Each row has a name. Each question is about the rows just above it.

Y: [182 110 198 148 130]
B: [ 90 124 136 142 121]
H: [178  95 138 161 150]
L: [ 90 124 136 142 155]
U: [107 154 121 108  99]
C: [ 83 124  87  69 124]
D: [106 131 130 126 146]
V: [ 83 124  87  69 113]
Among the named rows, does one hold [ 83 124  87  69 124] next to each other, in this order?  yes
Among the named rows, does one hold [ 83 124  87  69] next to each other, in this order?  yes
Does one of the named rows hold [110 198 148] side by side, in this order?  yes
Among the named rows, does one hold [ 83 124  87  69 113] next to each other, in this order?  yes
Is [121 142 136 124  90] printed in one of the named rows, side by side and in this order?  no

K: [ 66 184  26 147]
P: [209  68 239 221]
J: [ 66 184  26  43]
Is [221 239  68 209] printed in one of the named rows, side by side and in this order?  no
Is [ 43  26 184  66] printed in one of the named rows, side by side and in this order?  no
Among the named rows, does one hold [ 66 184  26 147] next to each other, in this order?  yes

nis: [102 110 111 183 100 115 190]
lev: [104 124 160 115 123 117  99]
gedi: [115  64  23  79 168 153 124]
bezo: [123 144 178 161 162 150 160]
lusu: [167 144 115 147 127 113  92]
Raf: [211 167  38 132 182  89  69]
Is [102 111 111] printed in one of the named rows, side by side and in this order?  no
Does one of the named rows hold [113 127 147 115] side by side, in this order?  no
Is [127 147 115 144] printed in one of the named rows, side by side and in this order?  no
Is [144 115 147 127 113] printed in one of the named rows, side by side and in this order?  yes
Is [211 167] printed in one of the named rows, side by side and in this order?  yes

zore: [218 234 225 196]
Bibe: [ 97  96 103  99]
Tov: [190 212 231 173]
todo: [218 234 225 217]
golu: [61 46 57 60]
beg: [ 77 109  95  89]
zeg: [82 59 73 55]
mup: [190 212 231 234]
Is [62 46 57 60] printed in one of the named rows, side by side and in this order?  no
Does one of the named rows hold [59 73] side by side, in this order?  yes
Among the named rows, does one hold [81 59 73 55] next to each other, in this order?  no

dibe: [ 85  97 161 116]
soz: [139  69 206 108]
leri: [156 143 226  68]
sume: [139  69 206  98]
roz: [100  76 190 109]
Is [ 98 206] printed in one of the named rows, side by side and in this order?  no
Among the named rows, does one hold [ 98 206  69] next to each other, in this order?  no
Does one of the named rows hold [139  69] side by side, in this order?  yes

fufot: [163 166  77 119 118  71  95 105]
dab: [153 119  98 185  90 136 130 119]
zonat: [163 128  77 145 160  82 130 134]
sotup: [134 119 201 119 104 136 166  48]
zafi: [134 128 139 119 160 114 130 148]
gevo: [114 157  77 158 104  93 219 148]
Suv: [143 110 180 132  90 103 130 148]
Potab: [143 147 118 105 132 125 166 119]
pib: [163 128 139 185 146 125 130 134]
gel: [104 138  77 119 132 114 130 119]
Der: [134 157  98 145 104 114 166 119]
muku: [124 147 139 119 160 114  95 134]
Does one of the named rows hold [160 114 130 148] side by side, in this order?  yes
Is [118 160] printed in one of the named rows, side by side and in this order?  no

genuk: [197  29 204 197 136  81 145 153 145  81  42  82 130 219 137 146 184 160
  98  61]
Taga: [118 142  99 113 184 102 195  64 204  22  62  70  77 135 138 167 185 127
  90  45]
Vebeb: [124 148 144 128  95  49  63  40 149 163  75  47 183 230  23 112 190 120
  94  67]
Tanod: [227  99  88 113 100 103 103 119 112 114 107 117 154 144  73 174 197  97
  83  92]
Pozet: [163 157 123 150  94  61 110 153 144 135  93 127 189 145  90  57 159 107
 169 101]
Bude: [171  93 168 221 145  80 211 170  96 191  45 152 233 130 146 108 174  95
 117 110]
Among the named rows, does one hold [63 40] next to each other, in this order?  yes
Is [167 138 135] printed in one of the named rows, side by side and in this order?  no
Is [157 123 150] printed in one of the named rows, side by side and in this order?  yes
Does one of the named rows hold [ 82 130] side by side, in this order?  yes
Among the named rows, does one hold [ 74  47 183 230] next to each other, in this order?  no

Guvon: [153 141 121 192 144 126 108 159 175  74 157  88 136  73 223  88 116 105
  82 154 171 121 158 129 117 110 151 174 144 143  70 168 108 110 154 132
 140 101 172 156 149 142]
purog: [155 140 121 194 142 123 109 161 168  74 159  89 136  72 224  89 117 104
  85 153 170 123 156 132 116 110 149 177 144 145  72 163 107 112 151 130
 139 101 173 154 150 143]
saz: [149 149 103 179 156 107 129 144 159  86 147  93 133  84 232 107 124  96
  92 150 173 124 156 134  99  89 122 184 149 108  90 182 110 118 142 133
 153  88 191 160 124 149]
vubep: [123 136 110 143 151 143 125 124 210 107 120 108 120 114 170 103 114 133
  87 142 162 103 152 108 122 120 158 128 148 115 103 186 121 102 170 141
 148 101 151 162 132 123]
fur: [102 117 131  82 122 148 135 103 141 161  99 151 116 167  57 143 127 158
 141 114 107 117 116 112 143 150 138  78 121 122 159 118 142 125 134 132
 122 143  91 120 122 109]
safo: [123 136 110 143 151 143 125 124 210 107 120 108 120 114 170 103 114 133
  87 142 147 103 152 108 122 120 181 128 148 115 103 186 121  96 170 141
 148 116 151 162 145 123]
Is [145  72 163 107 112] printed in one of the named rows, side by side and in this order?  yes
Is [ 70 143 144 174 151] printed in one of the named rows, side by side and in this order?  no
Does one of the named rows hold [140 101 172 156] side by side, in this order?  yes
Is [133  87 142] printed in one of the named rows, side by side and in this order?  yes
Does one of the named rows hold [116 105] side by side, in this order?  yes
Does one of the named rows hold [159 176  74] side by side, in this order?  no
Among the named rows, does one hold [120 114 170 103] next to each other, in this order?  yes

tif: [147  89  96 142 126 125 140 131 108 122  81 137  93]
Nimuf: [130 112 143 111 101 115 143 103 103 152 140 127 121]
kes: [137 106 118 103 106 127 146 237  98 137 109 128 100]
Is [103 143] printed in one of the named rows, side by side and in this order?  no
Is [96 89] printed in one of the named rows, side by side and in this order?  no
Is [128 100] printed in one of the named rows, side by side and in this order?  yes

Pomik: [100  51 215 144 118 103 114 174 162 176 123 141 116  94 174 133]
gezuf: [ 75  64 216 166 173 123 249 156 145 185 128 192 127  19   8  87]
Fov: [ 75  64 216 166 173 123 249 156 145 185 128 222 148  75  63  98]
nog: [100  51 215 144 103 103 114 174 162 176 123 141 116  94 174 133]
Does one of the named rows hold [174  94] side by side, in this order?  no
Is [145 156 249] printed in one of the named rows, side by side and in this order?  no
Does one of the named rows hold [103 114] side by side, in this order?  yes
Among the named rows, does one hold [128 222 148  75] next to each other, in this order?  yes
Among the named rows, does one hold [185 128 192 127  19] next to each other, in this order?  yes
Does one of the named rows hold [175 123] side by side, in this order?  no
Is [75 64] printed in one of the named rows, side by side and in this order?  yes

pur: [140 123  18 126 170 120 141 131]
sasam: [150 126 217 129 130 131 111 147]
gen: [123 103  26 122 146 118 127 149]
mefi: [150 126 217 129  98 123 133 144]
Does one of the named rows hold [126 217] side by side, in this order?  yes
Does one of the named rows hold [123  18 126] side by side, in this order?  yes
Is [118 146 122  26 103] printed in one of the named rows, side by side and in this order?  no
Is [147 111] printed in one of the named rows, side by side and in this order?  no
Does one of the named rows hold [ 26 103] side by side, in this order?  no
Is [ 26 122 146] printed in one of the named rows, side by side and in this order?  yes
Is [120 170] printed in one of the named rows, side by side and in this order?  no

Zizo: [ 93 145 160  23  51]
befom: [125 133 158  23  38]
vuvi: [ 52 153 121  23 125]
Does one of the named rows hold [ 93 145 160  23  51] side by side, in this order?  yes
Among the named rows, does one hold [158  23] next to each other, in this order?  yes
Does one of the named rows hold [121  22] side by side, in this order?  no
Is [ 23 121] printed in one of the named rows, side by side and in this order?  no
Does one of the named rows hold [ 23 158 133 125] side by side, in this order?  no
Among the named rows, does one hold [125 133 158] next to each other, in this order?  yes
Is [ 51 153] printed in one of the named rows, side by side and in this order?  no

dodip: [136  85  39 108 107 124 142 162 221 130]
kuvi: [132 100  70 115 113 126 136 150 189 129]
lapi: [131 127 142 141 126 120 123 133 144 124]
nosam: [159 121 227 211 120  66  86 155 234 111]
puze: [136  85  39 108 107 124 142 162 133 130]
Mufen: [135  75  19 104 100 122 147 171 244 131]
lita: [140 127 163 158 126 105 113 138 168 119]
zaf: [159 121 227 211 120  66  86 155 234 106]
Is [132 100] printed in one of the named rows, side by side and in this order?  yes
Is [122 147 171] printed in one of the named rows, side by side and in this order?  yes
Among the named rows, does one hold [111 234 155  86  66] next to each other, in this order?  no
Is [133 145] printed in one of the named rows, side by side and in this order?  no
Does one of the named rows hold [ 75  19 104  99] side by side, in this order?  no
Does one of the named rows hold [234 111] side by side, in this order?  yes
Does one of the named rows hold [ 75  19 104 100 122] side by side, in this order?  yes

kalu: [150 122  86 144 103 132 132 104 139 110 129 129  99 119 131 128 145 124
 112 103 114  94 133  60 130 114 121 157 120 109 139 114  96 124 149 135
  77 173  81 141 118 120 105 118 200 127 137 100  86 124 137 125 132 156
 157]
vifet: [111 127 138 126 140  98 120 123  76 130 134 143 142 146 139 123 114  92
 107  85 143 116  67 171 131 121 127 140 136 131 121 104 138 130 159 109
  80 125  97  96  83 157 154 116 119  96 133 141  82 130 124 121 131 137
 136]
burit: [ 96 122  73 130 140 136 123 138 111 125 119 140 132 115  86 110 127 127
 179 117 105 131  51  82 110 142 121 129 121 137 124 137  95 142 131 151
 128 126 102 103 145 138 128 179  60 123 153  84 112 115 117 141 125 146
  96]
kimuv: [162 131 115 130 131 105 124 113 111 152  83 126 147 134 121 121  81 157
 196 173 139 124 111 148 142 116 101  94 123 122 123 146 116 132 172 138
 104 156  74 133 108 165 140 113 138 101 157 133  76 122 111 126 107 148
 168]
bir: [127 148 146 113 136 164 136 130 104 112  57 129 138  95  82 137 142 127
 126  79 152 126 178 115 106 136 136 124 142 142 107 161 143 128 145 158
  64 112 249 159 144 137  89 132 121 157 129 132  99 133 140 131 141 113
 215]
mev: [117 134 112 102 143 112 131 151 128 122 132 135 189 144 143 134  19 157
 129 101 145 150 159 148 141 154  96 125 125 139 138 153 137 129 131 102
 183 132 190 144 118 137 125 131  53 129 134 161 219 107 108 132 104  93
  64]
Does one of the named rows hold [158 154] side by side, in this order?  no
Does one of the named rows hold [131 127] side by side, in this order?  no
Does one of the named rows hold [145 113] side by side, in this order?  no
Does one of the named rows hold [ 96 124 149] side by side, in this order?  yes
Is [ 89 132 121 157 129] printed in one of the named rows, side by side and in this order?  yes
Among the named rows, does one hold [140 132] next to each other, in this order?  yes

kinor: [105 165 209 189  73  81]
zod: [161  77  85  72 147 158]
tob: [109 159 188 185  69 103]
nif: [100 214 116 183 124 120]
tigub: [ 83 215 131 193 118 106]
furo: [ 92 172 195 201  83  84]
mago: [175  63  95  52 155 199]
Does one of the named rows hold [109 159 188] side by side, in this order?  yes
Among the named rows, does one hold [ 69 103] next to each other, in this order?  yes
Does one of the named rows hold [100 214 116 183 124] side by side, in this order?  yes
Among the named rows, does one hold [216 131] next to each other, in this order?  no
Among the named rows, does one hold [185  69] next to each other, in this order?  yes
Does one of the named rows hold [116 183] side by side, in this order?  yes
Is [109 159] printed in one of the named rows, side by side and in this order?  yes

Lugi: [ 96 160 165  95 152 127 159 105 185]
Zenom: [182  68 182 172  64 118  89 177 149]
gumab: [116  87 148 177  92 124  66 151  86]
Tuk: [154 103 130 163  74 125  74 131  35]
fibo: [172 108 129 188  84  58  87 173 106]
zis: [132 147 109 117 119 125 180  86 215]
nalo: [142 115 112 171  76 131 106 128  98]
Bova: [134 133 140 117 179 114 158 126 198]
Is [173 107] printed in one of the named rows, side by side and in this order?  no
Among the named rows, does one hold [181  68] next to each other, in this order?  no
Does one of the named rows hold [160 165  95 152] side by side, in this order?  yes
Is [ 64 118  89] printed in one of the named rows, side by side and in this order?  yes
Among the named rows, does one hold [177  92 124] next to each other, in this order?  yes
Among the named rows, does one hold [183 172] next to each other, in this order?  no

kepok: [197  26 238 120 154]
musim: [ 39  96 183  95 185]
gine: [ 39  96 238  95 185]
Does one of the named rows hold [ 39  96 238  95 185] side by side, in this order?  yes
Does one of the named rows hold [ 96 238  95] side by side, in this order?  yes
Does one of the named rows hold [ 39  97 183  95 185] side by side, in this order?  no

